Each row is where one point has got to under a steady rotation. How many ticks took it there?
The counts run from 0 to 179.
[ -6   5  13   2  -6  12   8 -13   1 -15  -3 -15   7  -3  -3  -1  16   5
  14  -9   1   7 -14 -14   2  -6   3  -3  -1 -11  11 -13   5 -19  -5   7
  12  -4  -1  10 -14  10   2   6 -19  -8  -2   6 -14  30   4   6   3   1
 -20  -3   1   1  -2  -2  -7  -3  11   0  20 -11  21]
145
[ -3  -1  -6   5 -12   8  22   2   6   3 -10 -18  14  11  -1  24  14  14
 -14 -13  -6 -16  10   7   5  10   1 -12  11   1 -12   1   4  -8  -4  14
   4  -6   5  -4  -7  26 -14  17 -17  -4   6   5   7  -3   2  14   7  16
  -3   5   4 -11   2  10   7  -3   4   0  12 -10   6]
139
[  1   5  10   5 -18  17   9   4  -5   1 -18 -12  -7  12  -6   8  14   5
 -12 -13  -5 -28  -8   4   0   5  -8  -5   9   0 -12 -12 -13  -1 -10  -7
   7  12 -18  -8   4  15 -15   8  -5  10  -5   8  14   2   8  -6  13  13
   5   1  -3 -13   2  -7  -3  10  10  -6  -1  16  22]
124
[ -7  -1   7  -2 -13  20  13 -14   9  -8  -7  -5 -10 -11  -1   3  17 -11
 -14  -2  -1 -29   2  -3   4   0  -5 -13  11  -6  -3   4   5  11   4   4
  -8   2  13  -7 -16   5  -3  -6 -16   1   7   5  -6  23   7   5   1  -4
  14   1   8   0   9   5   4  18  22 -12  10  -6  12]
156
[ -8  -3  15  -4  -7  10  22 -20   0 -12  -9 -10  12  -7  -8  -4  21   7
  18  -6  -1   0  -1  -6  12   7   1   9   2   6  12 -10  -2 -11 -11   2
  -5 -17  11   2  -9   8   6  13 -25  -4   5  -3 -13  28   7   2  -1  -1
  -1  -2  11  -4   8   5  -9 -10   7  10  10  -9  20]
143
[ -5 -10  21  27   4  14   4   5  -8   7  10 -21  12  13 -12  -4  16  -2
  -6   6  13  -6  -5  -8 -10   6 -15  -9  -4   2   6  -1   6  -8  -2  10
   8  10  12 -11 -14  10   8  -9  -9 -11  -5  -5  -8  -9   6   2  -4  -7
 -17 -21   5   0  -7 -10   0 -16 -17  -1   3   3   3]
81
[ -4  -5  23  -2  -1   5   5  -8   9   2   1  -5   1  -7  -8  -4  14   7
  19  -3   7   0 -16 -10  10  13   4   5  -2   2  11   2  -2  -8 -16  -2
   3 -16  26  -3 -11   4  14   6 -24 -11  12   3 -25  20   4   4   1   5
   6   0  13  -3   8  11 -10 -16   3   8   0 -12  16]
9
[-12   7  -1  24   3  20   3   3  -4   9   4 -12   6   1  -7  -5  10  -3
 -19  -5   8   3 -24  -6  -5  -4  -1 -16  -7 -12  -1   8   6  -6  -5  18
  21  14  10 -18  -9  13 -11 -10 -12  -3  -2  11 -23  -6  -2  -2   3   1
 -10   1 -18 -10   0   5   0 -14 -11  -2  -7  -2   3]
27
[  8  -5  23   3 -15  16  -6   7  -7  -7  -5 -25  -4   5 -17  -5   6  -5
   2  -2  -4 -12 -18 -13   0  11 -12  -7  -8  -4  13 -16 -13  -1  -7 -16
   7   5   3  -5  -6   6   5 -13  -7  -3   0  13  -1  -9  11 -16  -6   4
  12  -3   6  -7 -10  -6  -5  -3  11  -3  -1  20  11]
94
[ 10  24   0   3 -12  15  -3   4  -7  -2  -3   1  -1  13  11  14  11   5
 -21 -22  -4 -16  -7   5   3   5  -3   1  -3  -5 -20   3 -14 -11  -7  -2
  18  12  -7 -13 -12   9 -22  21  -5   8   2  -3   2  -5   8  10  10  -6
  -7  -3  -2   3  -7   2 -10  12   2  -7   3   1  11]
44
[ -7  18  18   1 -19  10  10  10   2  -7  -5 -15   5  -4  -5  -9  -2  -1
  -2  -9  -3   4 -17  -9  12   0   9 -22  -4  -6   9  -8  -8  -3 -16 -16
  11   9  24  12  -5   0  -4   5 -13  -5  -4  -2 -15   1  17   2   7  -1
  15   5   1  -8  -3  23  -6  -6   4  -1   7  -3   9]
38
[  0 -11  17  15   1  17  -9   0  -3   9  -1 -14   2  17 -10  15  18  11
 -10 -24  -1 -22 -11  11  -7   0  -5   1  -7   1 -14   0 -17  -4  -6  -3
  11   2   5 -18  -1  -8  -1  -3 -11  -3   2  12  -7 -12   0  -1  -3   7
 -10  -8   0   0 -17 -15  -2  -2  -7  13  -2   9  21]
97
[-14   3   5   7  -8  17  -2  -9   7  -7   3 -12 -12  -5 -18 -11  10 -18
 -10   6   9   2 -11 -14   8   0  -6  -9  -6   0   2   5  -2   6  -5  10
  -7   7  23 -16 -14   0  -5 -11 -19   2  -1   9 -30  11  12 -13  -6 -20
   4   9  -4   0   6  13  -7   1   7   2 -10  -2  16]
24
[ -4  -9  11  17 -12   9  17  10  -1   9  -2 -26   7  23 -17  10   6  12
 -12   6   0  -9   2   2   6  20 -10  -5   4  13   0  -6  -4   0 -14   6
  -7  -3   5 -10   2  14  -3   0 -21   2  -1   4   4 -22  12  -4   0   8
   5  -1   6 -16  -1   1   2 -14 -12   5 -15  11  -1]
110
[ -8 -18  -5  15   1  19   2   0 -10  21   0 -17   3  -8  -9   6  14  -7
  -3  15   7 -12 -14 -12 -10  24 -11   8   1   8  10   0   1   0 -10   8
  17  10   2 -16 -17  23   0 -11 -14   3  11  10 -12  -8  -3   0   1   2
   1  -2  -5  -9   8 -12  -6  -6   1  -4  -3   5  12]
1
[  8   2  -4   2 -13   2   4  -2   5  -8  -2   6  14   2  -7  10  14   6
  -4 -25   3  -7  -4  -3   3  -2  10 -13  -8 -12   9   5   1  -6   0   5
  17  -1  15  -7  -3   6  -9  24  -4 -13   7  19 -18  25  10   7   0  -6
  -2   5   6  -1  -1  23  -1   4  -2  10   4 -18  21]
35
[ -6   8  13  12  -7  16  14  11   3  16  -5 -12  11  -3   4  10  13   4
 -10   4   3 -15 -12 -12  -2  18  -5 -13  11  -4  -2   4  13 -11   1   4
  17  11   8 -13 -14  29  -3   1 -11   3  10   3   0 -10 -12  13   9   9
   1  -4  -8 -22  11  -2   5  -3   2 -13   2   4 -10]
163
[  7  -6  -4  -1  -3   5   6  -7   9   2   4  -3  12   5  -2  10  13  13
  -2 -18   7 -13  -5  -6  10   5  10 -13   2 -10   6   6   0 -10  -6   7
   6 -14  21  -5 -16   7  -6  10 -10 -14  19  11 -15  18  -1  19  -3  10
  -7  -3  10   5  -3  18   0  -6   3   5  13 -22  11]
169
[  1   8  16  -1   3   6  -4  -3   1   0   1  -4  -5   4  -2  -5  16   5
  10  -8  14   7 -30 -16   4   6   4   0  -4 -15  11  -4   1 -18 -12  -4
  18   3  11  -1 -11  14  10   4 -18 -14  10  11 -20  23  -4   5   3   5
  -6  -2  -2   1  -6   2  -9  -8   6  -4   5  -9  16]
11
[ -2   2   3  -3  -8  19 -10  -5  -4  11  -2 -24  -9   4  -3   1  16   3
 -13  -7   3  -8 -10   3  14  17  -3   3 -14  10 -13   6 -30  -2 -24  -4
   5  -3   5 -16  -7   7 -11   3 -15  12   5   3 -16 -20  -1  -9   7  12
   8   5   0  -1 -10  -2 -17 -10   5  -3  -1  11   7]
16
[ -5  -6   6  19  -8   8  11  22   2   5  -5 -33  -3  26 -13   9  -1  11
 -17   8  -1  -9  -6   3   9  15 -14 -17   2   4   0 -11  -4  -2  -7   6
   2   4   8  -7  -1  19  -6  -3 -19  -2  -3   4   1 -15  10  -3   2   7
   4   5   4 -12  -3   1   5  -4 -11  -3 -10   6  -4]
109
[  6  -7  -7  -5 -12   9   9 -10   0  13  -3  -7  13  -4   0  14  19   6
  -6   0   2 -20   0 -10   1  33   1  12   1   8   9  13  -5  -6 -13   7
   6 -11  13 -18 -16  21  -8   8 -20   1  24  11 -10  -5  -2   4  -2   3
   2   2   7  -7   9   3  -5  -1   7   7  -4   6   5]
166
[ 10  -3  -3   2 -23   3   8  -5  -6   7  -3   8  13  -1 -16   8  18  -1
  -2  -8   7 -19   1  -5   5  24  -2   2  -8  10   4  16  -3  -1 -15   2
   2  -1  11 -20  -1  17 -14  17 -11   3  13  12  -9   1   7  -8   1  -5
   8   2   7 -14  18  17  -6  -5  -7   9 -16   2  12]
32
[  0   5  31  16   0   5   5  -5   8   1 -12   2 -19   3  -2   5   2  -3
  -2  -3 -11 -21 -14   8  14   2 -12   2   5  12  -4  -9   2  -4  -1  -1
 -11  -1  22 -18 -13  -6   7  -3 -21  -1   7   3  -3  10  15   1  -3 -13
  13  -3  20   3  17   8  -8  12   6   8 -21   0  12]
102
[  4  -7  21   4 -10  18 -13   6  -9   6   2 -21  -5   8 -17   3  11   0
   1 -11   1 -11 -10  -7  -8  11 -14   0  -9  -1   2 -14 -22  -2 -12 -15
   7   4   3  -8  -4  -3   6 -11  -9   0  -1  14  -2 -15   9 -18  -6   5
   1  -3   6  -7 -15 -16  -7   0   3   8  -2  25  21]
95
[ -3  11  20   0  -5  20  -8   1  -6   5   8 -15  -2   0 -11  -7  25   3
   5   0  12   4 -22 -18  -2  16   1   8  -9  -2  -1  -2 -12 -13 -23  -5
  13   4   7 -11 -11  -1   2   3 -16   3   2  -1 -20   3  -7  -8   4   2
 -11  -5  -6  -2 -12 -19 -17  -7   4  -2   3  11   8]
175
[  4  14  13  -4   0  12  -3   7   3  -5   2 -11 -12   5   1  -2  10   5
   0  -9   7   5 -33 -20   6   7   4  -9  -5 -20   8 -10  -2 -16  -8  -5
  21  10   4  -1 -18  13   1   4 -14  -9  10  12 -14  17   0   3   4  11
 -11   0  -5   0 -13  -4  -7  -5   9 -13  10  -6  10]
12
[ 10   4   6   7   1  13   2  -4   5  -5  -7  -5 -10   3   6   5  -2  -5
 -16  -9  -6 -15  -7   2   8  -8 -11 -18   0  -5  -2  -4   3  -6  15   6
   3   3  19 -10 -29  -2  -7  -5 -11 -13   8   3  -5   1  15  13  -5 -18
  -5  -8  21  17  -3  13  -1  16   7  -9   7 -14   7]
76
[  3   3   4   5  -1  23  11 -18   3   1 -10  10   1   4  -1   6  27   0
 -14 -12   2 -32  -2   5   0  -3   1  -4  12  -5 -13   6   3  -5   2   9
   4   0  -4 -16 -12   6 -10   2  -3   5   7  -1  -1  21  -6  13   6  10
  -3 -13   6   6   8   0  -6  10   8 -12  11  -6  17]
154
[ -2  11  23  -5 -11  20  -4  -3  -1   2   4 -18  -5  -2 -11 -12  16   1
   4   9  13   2 -19 -19   5  18   0  -1  -5   1   6  -8 -12 -12 -26 -12
   7  -2  13  -4 -15   1   6  -2 -20   1   4  -5 -21   6   0  -5  -1   0
  -2  -6  -2  -6  -8  -6 -11 -11   5  -4   6  11   9]
174
[ -9   5   6  19   1  18  15  13  -2  10  -4 -16   7  -3   5   7  12   5
 -10   3   5  -9 -22 -14  -6   8   1 -15   8  -8   2   2  16  -8   5  15
  23  16  10  -9 -15  20  -3  -6 -10  -3   6   2 -10 -12  -9  16   9  14
  -2  -5 -11 -12   3  -6  11  -6  -3 -12   7  -4  -8]
162
[ 11   0  21  -2 -15  -3   3   6   9 -10   5 -13  13  15  -1  19  12  -7
  -6  -9  -7 -29   7  -5   6  16 -12  -8  -3   2  -6   7   3  -8   6   3
   0  -2  11 -20 -13  17  -6  -1 -22  -1   4  12   9 -20  -3  -5  -2  -3
 -11  -2   9  -9  11   3  10   4   7  -7  -1   8  -4]
85
[  1  -2   5  10   0  26   9 -22  -5  10  -9   4   4   2   4   6  32   9
 -13 -13   7 -27  -5   6  -3  -4   0   0   9   1 -15   7  -4  -8  -3  11
   5   1  -6 -17 -11   2  -8   5  -1   5   6  -1   2  13  -7  12  12  13
  -7 -15   1   7   4  -4  -9   2   3  -8  12  -7  18]
153
[ -1   1  19  -1 -14   5   8  -5   8 -17 -10 -30  -4   6 -16  -3  -1   3
   5 -11 -14   6 -22  -5  22 -11   0  -4 -13   2  11 -20  -7  -7 -11  -1
  -8 -12   7   3  -1   4  -8  -8 -20  -5   2  14 -12   5  14 -13  -6  -2
   6   8   4  -2   8  13  -8  -9   6   7   0   3  13]
118
[ -3  16  31   7 -13  20  -1  12  -5   2  -7 -22   6   6  10   6   4   3
 -11 -12  -7 -16  -8   4   0   6  -5 -12   7  -2  -9  -5 -14  -7  -3 -18
  16  12  14  -3 -12   0   1   4  -8  -1  -8  -7   4 -33   7   7   7   3
   7 -10   0  -9  -9  -3  -3   2   3  -6  16  10   5]
69
[-12 -16  12  22   2  17   4  -1 -11   7   8 -23   6   6 -18 -10   8  -3
  -3  13   9  -3  -3  -9  -5   7 -16 -11   2  10  13 -11   3  -7  -9  10
  -3   2  13  -7 -19   3   5 -14 -17  -8  -6  -8 -12 -11  14  -2  -7  -9
  -7 -12   8   4  -6  -3  -4 -14 -13   5   6   3   2]
80
[-17  -9 -11  23  -3  21  10   0 -13  14  -4 -27   0  -6  -9  12   9   4
  -1  18  -6   4 -10 -10  -8  14  -8  10   1  10  13 -13   3 -11 -11  12
  12   3  -7  -9 -12  24  -5   2 -22   3   5   8 -11  -4  10  -3   1  -7
  -5   7   0 -13   9 -10  -6  -3  -2  13  -5   5  11]
135
[ -7  -7  14  14  -6   2  15   3  -3   8   1 -16  12  23 -16  11  13  11
  -2   4   4  -7   5   5   7  16 -13   3   2  17  -2  -4  -1  -5 -19   8
  -8  -9   4 -17   5  15  -2   7 -24   0  -2   2   1  -8   8  -6  -1   4
  -3  -3   5 -13   3  -1  -1 -19 -15  16 -14   8   7]
111
[ -4 -16  -8  13   5  17   3   1  -7  21   4 -14  10   3  -8  12  20   5
  -4   3  12 -15 -10 -10 -11  25  -9   9   0   0   7   7   0  -3  -2   9
  20   5   1 -16 -15  18  -6   1 -11  -2  16  17 -11  -2  -4  -3  -1   7
  -7  -3  -2 -11   3 -14   0  -8  -2   2  -2   4  10]
2
[ -4   9  21   3 -14  20   1  17  -8  -1  -2 -23   9   5   6   3   4   3
  -9 -17  -5 -13 -11   1  -7  -8  -3 -14   3 -11  -9  -4 -11  -5   1 -13
  22  14  12   3 -12   2   1   1   0  -5  -9  -3  -2 -24   9  11   4   2
  -5  -9  -3  -9 -17  -1   0   1   4  -7  21   3   8]
68
[ 14   1  17  -4 -23   7  16  -7   1 -16  -8  -1  15  -8  -4   0  10  -9
   8 -12  -9 -24  -2  -8   8   7  -4  -7  -1   2  19  -6  -2  -6  -3 -11
  -3  -3  10  -4 -13  12  -8   8  -6  -8   0   5   4   3  17   2  -5  -9
  15  -7  18  -7  20  23  -4   1   6  -9   9  -1  15]
62
